128 stands for zero in the data rows.
Here are some points:
[137 142 153 167 162 112 160 136  92 147 150 107 116 134 127 164 104  81
 115 144 138 125 188 155 172 144 148 144 155]
[170 171 169 192 169 112 101 152  59 138 206  93  92 114 201 225 119  53
 191 215 152 179 140 152 148 221 181 124 172]
[ 89  73  93 103 146 132 176  40 146 118  84 167 154 179 112  54 148 159
 132  88 111  69 112 116  72  87 113 157  65]
[152 191 131 162 134 139 129 133 117 130 163 109 151 120 158 140 141 128
 196 151 160 170 109 106 131 179 159 123 123]
[197 255 196 215 176 100  37 214  35 197 255  26  93  82 230 255 102  16
 203 215 178 210 167 153 195 233 225  57 197]
[147 182 162 175 121 111 114 137 115 164 172  95 155 104 144 181 111 112
 148 176 192 156 148 133 134 192 180 143 158]
[127 163 149 194 149 114  87 180 102 161 201  33 101  89 153 245 129  58
 190 205 173 195 148 135 147 206 174 104 184]
[105 148  91 124 139 139 151 110 167 148  88 157 156 135 101  77 124 161
 123 107 119 108 124 129  99 131 151 181  83]
[117  69  99  97 105 137 158 110 160 106  68 202 140 158  86  68 154 189
  86  88  75  56  94 109 117  41  61 147  95]
[115  42  62  39 137 134 238  47 254 110  17 174 195 165  71   0 159 191
 109  37  78  33 107 121  38  77  59 170  38]
[134 203 173 148 142 118 105 168  63 156 188  75  75  99 196 210 115  48
 156 178 174 145 140 178 148 174 171 112 168]
[ 74  36 103  36 141 128 189  63 139 109  30 195 152 205  62   3 139 189
  32  34  55  44 121  96 121  57   9 198 102]
[ 88  93  78  45 115 134 170  81 177  91  76 179 189 173  85  40 190 216
  98  27 124  93  99 117 112  58  84 127  64]
[ 90  85  96  66 125 135 154  86 187 113   0 207 180 154  57   0 139 204
 104  30  66  45  93 136  60  79  95 172  43]
[136 106 118 135 142 127 128 158 131 114 137 140 134 142 120 118 117 142
  91 121 115 106 147 135 175 119 125 148 136]
[125 112 101 186 128 126 178 133  87 109 127  98 120 131 174 131 114 107
 138 163 149 152 123 106 121 137 139 147 155]
[148 169 189 164  96  96  53 164  72 173 201  85  82  80 151 239 109  33
 171 199 162 170 141 142 131 175 181  64 173]
[160 186 162 149 109 124  86 140  92 153 206  66 101  71 175 179 129  98
 176 158 168 179 124 142 117 191 163 116 117]
[ 95 122 123 131 130 132 114  95 144 127 129 115 134 133 120 110 127 130
 167 162 113  81  83 120  97 158 130 164 144]
[111  94 116  80 131 122 136 136 184 105  42 168 149 145  73  41 139 190
  87  72  67  53 113 126  93  81  79 159 112]
[146 108  86  85 144 136 105 145 174 139 116 110 151 128 115 112 145 152
 151 108 118 100 116 107  80 120 118 118  98]
[ 85  38  90  87 101 145 191  70 155 103  75 158 143 159  83  14 132 178
  79  50 113  42 117 119 112  38  77 157  82]
[141 132 129 159 137 126 112 150 117 139 180  98 133 112 162 177  96 112
 170 106 200 140 143 117 137 140 163 117 133]
[142 125 155 154 116 102 126 127 103 124 137 120 127 127 182 185 150 137
 106 139 159 127 137 143 135 145 144  77 132]
[ 96  64 120  81 122 145 155 117 145 103  41 188 132 165 118  37  82 193
  74  75  47 102  66  85  49  38  95 143  82]
[102 113 140 107 120 140 151 118 142 131 104 170 139 147  99 131 134 107
  59 142 129 112 156 140 148  85 141 118 109]
[191 192 149 208 173 123  93 147  77 161 232  46 103 106 193 254 115  30
 179 191 183 195 158 151 177 206 202 114 171]
[160 186 155 214 157 126  93 143 120 175 206  93 110 138 160 234 107  68
 174 219 183 163 144 161 166 236 174 135 163]
[ 79  42 103  76 116 132 197 114 120 104  60 126 108 169  50  27 118 161
  84  76  64  86  96 125 118  32  50 158 117]
[153 200 159 213 128 101  85 178  99 152 204  82  89 115 157 182 117  66
 155 202 181 182 147 131 171 201 158 106 176]
[121  99 101 104 130 144 134 104 149 112 110 145 145 139  97  89 139 138
 155  93 117 115 129 116 106 127 100 130 102]
[194 237 199 226 109 119  53 242  32 153 231  54  64  67 163 255 122  14
 165 221 179 217 164 149 239 206 199  32 217]
[132 129 134 159 145 113 113 150 120 140 144  98 140 122 143 139 112 128
 134 116 127 141 129 124 147 144 123 145 157]
[139 114 105 115 128 142 115  94 163 169 133 126 155 132 125 104 138 185
 141  92 122 113 118 143 115 132 119 130 101]
[150 166 156 169 172  95  75 160  98 145 186  92  97 121 158 183  87  97
 180 171 137 148 151 127 128 195 170 148 158]
[ 75  35  91  71 107 158 164 101 183  99  38 186 134 182  22   0 146 218
  68  35  20  64  95 113 124  29  37 146  78]
[136 165 143 154 115 119 114 151 120 152 145 109 121 103 152 186 128 104
 113 184 154 142 174 152 163 170 155 111 161]
[ 89  52  58  47 136 152 185  82 180 126  20 196 177 174  97  31 123 183
 113  45  63  69 113 113  78  35  88 157  58]
16 more points follow, each with its number after it:
[ 89  67 110  85 109 146 166  88 135 112  91 192 120 166  97  49 133 192
  79  89  75  76  84  91  91  22  69 138 113] 0
[ 99  21  83  29 115 163 215  90 210  89   5 217 177 165  62   0 148 243
  71  27  51  40  73 102  76  12  55 168  67] 1
[ 70  36  96  86  94 175 148  99 187  98  45 179 136 175  48  33 138 183
  32  74  89  63  72  87  97  39  61 133  96] 2
[104  89 126  75 131 150 141 116 153 124  38 148 152 152  72  36 133 199
  67  75 109  83 101 131  93  82  91 156  82] 3
[110 119 137 106 121 121 191  98 108  84 135 158  97 146 127  45 141 150
  81 136 105 125 110 125 120 101  99 186 125] 4
[185 255 182 220 124 128  47 181  51 170 243  30 100  60 222 255 117   0
 198 225 229 217 164 166 187 255 232  55 199] 5
[138 213 171 190 172 136  85 187  60 171 173 112 111 108 176 224 117  31
 139 190 154 159 193 165 208 224 168  88 190] 6
[118 134 125 109  97 133  91 178 154 133 120 117 128 120 132 149 104 128
 125 111 144 121 131 129 115 102 100 107 114] 7
[120 108  95  47 135 152 128 168 189 115  14 169 181 147  49  39 140 233
  47  74  77 103 103 122 109  87  56 125 138] 8
[ 99 134  72  93 117 149 152  97 175 120  66 159 187 155  87  41 149 188
 156  70 105 107  93  95 106  95 100 147  73] 9
[ 94  83  86  46 128 137 187  97 133  71  88 198 145 166 113  20 150 195
  73  38  44  83 124 110 126  61  41 153 117] 10
[115  91 122  96 144 130 192  67 125 107 137 101 133 180 134  78 111 143
  95  93 113  96 144 158 130 124  72 225  98] 11
[ 97 143 138 117 133 102 129 113 115 108 114 158  96 141 132 122 133 141
  91 142 124  98 165 142 143 115  99 151 123] 12
[105 148 155 166  79 138 119 130 111 139 110 108 106 112 100 135 120  91
 124 135 133 131 103 111 140 124 138  92 157] 13
[155 171 116 154 143 128  96 155 136 157 177 104 149  98 146 194 132  75
 202 126 152 144 137 140 120 181 184 112 120] 14
[142 138 126 116 142 132 107 129 139 143 167 124 160 127 148 147 138 129
 136 112 125 149 135 139 129 153 124 127 118] 15
Which of these numbered points is nearest to each point below, ignoring the direction in which the first points spread most? Its number follows each.
[134 137 148  87 148 139 140 198 120  91  91 170 117 105 110  71 132 163
  92 109  82  93 161 116 167 110  85 160 148] > 10
[151 189 181 189 124 115 124 118  36  87 219 101  72  90 187 165 129  68
 153 190 187 192 136 138 139 183 154 146 167] > 4
[100  93 143 123  91 152 118 157 144 108  76 150 100 128  56  97 114 145
 163 136  92 105  94 108 142 111  78 135 146] > 13
[122  82  99  27 131 156 175 159 209 112  21 184 183 161  52  21 137 255
  47  46  77  75 107 118  74  82  46 153 123] > 8
[141 113 129 114 137 133 139 113 122  70  89 166 117 153  94 104 143 154
  79 115  88  93 126 142 145  97  97 141 137] > 12
[141 137 133  89 148 118 112 123 133 142 190 119 154 131 134 131 167 147
 127 105 110 143 112 139 130 131 128 145 121] > 15
[158 188 154 145 142 122 130 132  82  98 170  99  68 100 151 167 152  57
 170 172 136 180 149 129 168 126 151 115 160] > 10
[135 154 152 151 145 106 121 130 103 147 146 137 111 134 122 136 119 138
  86 160 149 128 152 184 153 174 116 151 132] > 12
[165 194 125 172 137 128  58 158 105 172 210  64 121  76 203 255 124  56
 221 186 193 172 155 142 106 234 206  77 157] > 14
[ 83  47  91  68  92 132 196  61 164 132  12 225 140 187  24  11 156 209
  43  36  43  55 119 148 106   9  41 173  82] > 12
[141 132 122 121 161 154 134 157 158 128  92 162 146 112 128 142 123 146
  88 149  94 136 124 119 126 117 141 126 121] > 1
[119 150 146 187  82 115 153 146  98 128 169 115  73 119 136 135 107 104
 164 196 161 155 137  87 174 163 135 179 146] > 4
[144 166 156 146 156 100 137 150 107 136 114 143 136 134 150 157 122 103
  99 160 117 145 192 166 159 172 139 136 145] > 6
[ 95  99  90  77 121 119 168 100 183 108  51 177 157 142  73  55 126 180
  56  90  95  62 148 133 119  90  90 146 110] > 12
[148 160 162 175 126 122  97 133  82 114 198  95  70 107 181 181 125  86
 177 184 151 176  83 122 151 160 139 127 184] > 0
[139 171 126 166 107 139 114 143 119 130 115  95 125  67 188 172 107  85
 158 140 190 156 127 127 126 164 172  82 108] > 5
[167 255 196 212 129 104  49 196  46 187 255  25  80  63 211 255 111   0
 211 197 224 216 189 160 154 226 222  62 161] > 5
[135  79 118 104 171 132 172  93 116 124 125 138 151 148 140 101 155 116
 101  90  72 110 134 129  74 131 113 162 111] > 15
Now 16 new points, numbered from 0 again:
[ 90 147 126  92 138  98 109 112 112 128 107 147 137  96 130 111 118  91
 149 181 149 102 142 147 121 135 150 126 110] 0
[137  83 141 125 120 111 147  98 154 106  76 153 127 134 126 106 142 135
  74 144 101 113 142 134 136 111 120  96 123] 1
[ 97  71  82  49  99 150 171  98 174 116  44 169 165 157  73  30 150 214
  75  33  86  58  94 122  73  51  58 131  62] 2
[132  57  48  44 113 159 198 123 191  63   2 203 151 130  87  27 140 241
  70  31  62  87  67  83 122  42  53 155 108] 3
[ 97 157 146 101  88 127 135 140 100 126  71 165  97 140  79 105 133 122
 103 106 103 103 141 142 152  65  78 102 129] 4
[130 172 125 131 153 135 105 153 112 157 200 102 126 108 128 175 113  83
 195 141 158 146 171 155 129 178 178 113 106] 5
[153 182 148 175 119 121  89 166  79 151 230  60 101  89 121 222 125  56
 160 179 146 196 171 126 173 184 160 113 181] 6
[120  96  98 106 114 108 140 118 162 116  78 148 144 136  86 104 129 169
 103 119 126  91 138 139 120 116 112 146 115] 7
[110 166 171 119 104 116 106 165  78 141 155 125  76 110 107 178 123  76
 142 148 132 152 167 154 166 117 138  92 162] 8
[123 115 106  58 143 153 126 127 150 112  98 156 153 149 103  72 167 153
 150  81  94 120 103 131 100 122 120 126  82] 9
[157 198 187 197 129 110 126 127  55 125 241  85  64  87 187 196 124  35
 173 228 169 207 160 154 170 205 152 155 167] 10
[ 96  72  88  64 165 127 181  85 168 127  89 186 159 181  74  27 156 171
  83  68  80  66 125 143 100  94  73 193  75] 11
[169 192 164 171 134 133  66 180  86 130 177  91  82  91 173 191 141 105
 172 205 140 192 103 109 176 184 151  85 194] 12
[129 109 105 141 117 134 140 127 165 129 186 100 128 115 147 145 118 141
 182 107 144 126  97  53  99 120 153 140 107] 13
[ 80  33  74  31 142 151 194  56 188 122   0 230 189 197  72   0 117 252
  57  21  29  22  81 107  52  26  16 178  60] 14
[117 119  77  74 163 143 149 108 166 115  61 186 184 147 101  50 154 172
 124  60  73  75 127 124 112 122  83 152  94] 15
Which of these numbered points is nearest to each point below, ignoring the direction in which the first points spread most? Its number follows each.
[121 136 183 178 112 118 106 151  79 123 176 106  74 106 144 215 115  38
 109 187 159 162 138 151 180 131 124 107 190] > 8
[137 183 131 188 125 125  83 163 125 146 159  87 103 119 121 206  98  78
 145 174 164 165 148 149 194 206 162  86 178] > 7
[138  99 107  95 188 122 115 120 132 129 104 137 159 105 117  96 159 160
 129 121  94 108 125 132 121 136 128 153 130] > 15
[126  80 122 133 123 139 138  91 133 103  62 169 129 148  95  91 134 156
 102 144 103 122 126 123 115  85 111  99 117] > 1
[115 139  71 117 134 139 138 107 146 116  98 132 128 154 119  57 140 175
 159  98 132 125  99 108  88 116 129 163  91] > 9
[147 137 132 172 110 115  99 137 113 128 215  75 108 105 174 171 109  93
 190 146 170 152  84 107 124 146 176 121 128] > 13
[186 224 183 236 153 121  27 151  62 180 255  19  91  70 226 255 123   0
 255 235 229 218 134 112 181 255 230  54 207] > 9
[165 226 129 161 170 141  60 161  85 146 208  96 110  85 202 221 132  50
 198 180 168 204 173 145 134 231 174 113 163] > 15
[135 178 141 169 135 142  96 124 114 146 162 117 152 110 150 126 125 112
 194 140 138 162 124 125 132 184 162 145 116] > 15
[165 133 115 103 160 153 107 165 135  93 132 112 155 114 142 147 130 161
  83 113 100 167 153 126 135 109 134 135 155] > 3
[110  89 108  67 108 142 149  98 159 100  83 141 146  96 119 104 134 152
  92  85 110 100  87 128  84  56  99 112 102] > 2
[120 126 133  90 143 134 134 138 128 107  90 161 113 150  99  63 145 175
  76 102  61 135  62  98 129  67  53 132 123] > 12
[ 95  71  86  87 134 122 160 102 215 107  41 190 156 161  73  38 111 188
  70  92  70  82 145 122 124  84  62 146  94] > 7
[ 74  56  95  35  92 143 215  80 159 121  10 189 158 181  53   0 159 226
  64  32  47  53  89 127  43   0  44 166  46] > 2
[172 126 118 169 115 114 129 107 129 137 159 121 130 123 159 186 137  87
 196 167 166 173 111 120 142 175 157  82 110] > 9
[180 200 173 225 182 113  86 166  63 173 255  49  63  94 215 255 152  18
 219 245 188 227 163 164 165 253 213  97 192] > 11
[106  58 113 107 127 115 148  72 168  94  20 204 156 163  99  27 118 178
  43 100  75  62 112 152 103  60  93 141  67] > 1
[109  52 108  93 113 118 176 104 150 100  64 179 161 166 103  62 129 153
  55  90  56 109 126  98 124  33  88 150  74] > 1
